B =
139,146,142,108,137,120,115,129,133,157,123
129,134,121,114,142,128,111,137,125,147,127
129,136,118,116,142,132,108,137,126,145,127
135,148,136,109,134,125,119,120,123,153,133
129,135,118,117,141,130,109,137,124,146,128
127,139,117,115,141,138,112,130,129,148,123
135,148,137,109,133,123,118,118,128,153,132
Rows and columns are numbered from 0.
What is the entry at row 0, column 2?
Answer: 142
What is the entry directly above 114?
Answer: 108
What is the entry at row 0, column 1?
Answer: 146
What is the entry in the top-right corner?
Answer: 123
The entry at row 2, column 0: 129
What is the entry in the bottom-left corner?
Answer: 135
What is the top entry of the column that holds the largest entry?
Answer: 157
The entry in the bottom-right corner is 132
The entry at row 0, column 0: 139
The bottom entry of the column that holds the largest entry -> 153
The entry at row 1, column 0 is 129
The entry just left of the largest entry -> 133
The entry just right of 119: 120
What is the entry just right of the centre entry?
Answer: 119

[101 142 146 128 131 155 123 108 140 134 146 131]
The second entry from the left is 142
The 2nd entry from the right is 146
The 1st entry is 101
Give the second smallest entry.
A: 108

grid =
[[128 127 122 127 111]
 [149 136 138 130 108]
 [116 126 147 115 120]
 [124 119 132 147 118]
 [143 128 123 123 127]
 [129 107 120 123 147]
 [129 128 142 121 125]
 [128 124 129 149 133]
 [132 144 138 149 144]
 [116 122 149 107 118]
 [124 132 120 147 144]
 [140 144 132 123 114]
 [144 125 130 107 113]
 [130 143 125 116 137]
 [137 140 118 117 133]]
The fifth entry, reading row by row is 111
The bottom-right entry -> 133
Find the entry in the bottom-left corner.
137
The 4th entry, reading row by row is 127
The first entry, reading row by row is 128
Find the entry just left of the centre entry.
124
The entry just right of the centre entry: 149
The second entry on the diagonal from the top-right corner: 130
Find the entry directly below the centre entry.
138
The largest entry in the first column is 149
The second entry on the main diagonal: 136
Find the second entry in reading order.
127
The second-last entry, reading row by row is 117
Find the third entry on the main diagonal.
147
The 3rd entry, reading row by row is 122
The largest entry in the last row -> 140
The largest entry in the last column is 147
Find the entry directly above the centre entry.
142

Questions about the matrix below. Rows and columns are numbered from 0.
1) Report the bottom entry of the column that holds the largest entry.
2) Report the entry at row 0, column 2.
3) Report the entry in row 1 and column 0.
4) Report the top-right entry.
5) Report the entry at row 0, column 1.
6) Report the entry in row 2 and column 2.
[[106 134 124 140 142 125 129 129 124 148 137 120 131]
 [115 140 118 143 137 130 122 123 115 140 131 115 139]
 [125 114 137 121 130 113 138 136 148 136 129 140 114]
 [147 117 126 129 121 126 123 121 143 133 111 140 122]
 [136 131 135 113 118 133 140 134 119 104 136 124 130]
 [137 123 138 109 116 128 142 136 129 107 133 133 122]
 [149 131 118 136 117 132 112 114 124 124 110 131 131]
 [151 119 127 128 123 128 122 121 141 122 110 140 122]
 [132 140 124 127 120 141 139 123 109 107 130 117 140]
 [126 116 130 132 135 124 128 128 148 148 121 140 118]
 [134 118 141 109 122 129 142 139 137 113 134 134 117]
 [121 142 125 128 128 134 132 128 107 113 138 115 139]
 [149 126 131 115 112 141 139 126 126 104 123 130 127]
 [140 137 125 125 116 139 123 123 112 108 125 121 138]
 [154 129 124 125 113 134 121 120 124 114 115 131 137]
 [122 143 123 130 126 133 126 126 106 116 137 112 140]]
1) 122
2) 124
3) 115
4) 131
5) 134
6) 137

X =
127  133  138  140
138  124  138  124
137  152  112  131
125  121  142  147
136  155  118  128
130  152  135  120
125  144  142  117
137  122  136  121
135  155  124  125
124  136  140  122
133  154  130  123
135  120  134  120
124  135  136  141
128  149  139  118
The bottom-right entry is 118
The entry in the bottom-left corner: 128
Read off the first entry, reading row by row.
A: 127
Read off the entry in the top-right corner.
A: 140
Read off the 2nd entry from the end, reading row by row.
A: 139
The entry directly below 154 is 120
The 3rd-last entry, reading row by row is 149
The entry just right of the smallest entry -> 131
Read off the smallest entry in the last column.
A: 117
Read off the fifth entry from the end, reading row by row.
A: 141
The entry just left of the smallest entry: 152
Read off the entry directly below 117.
A: 121
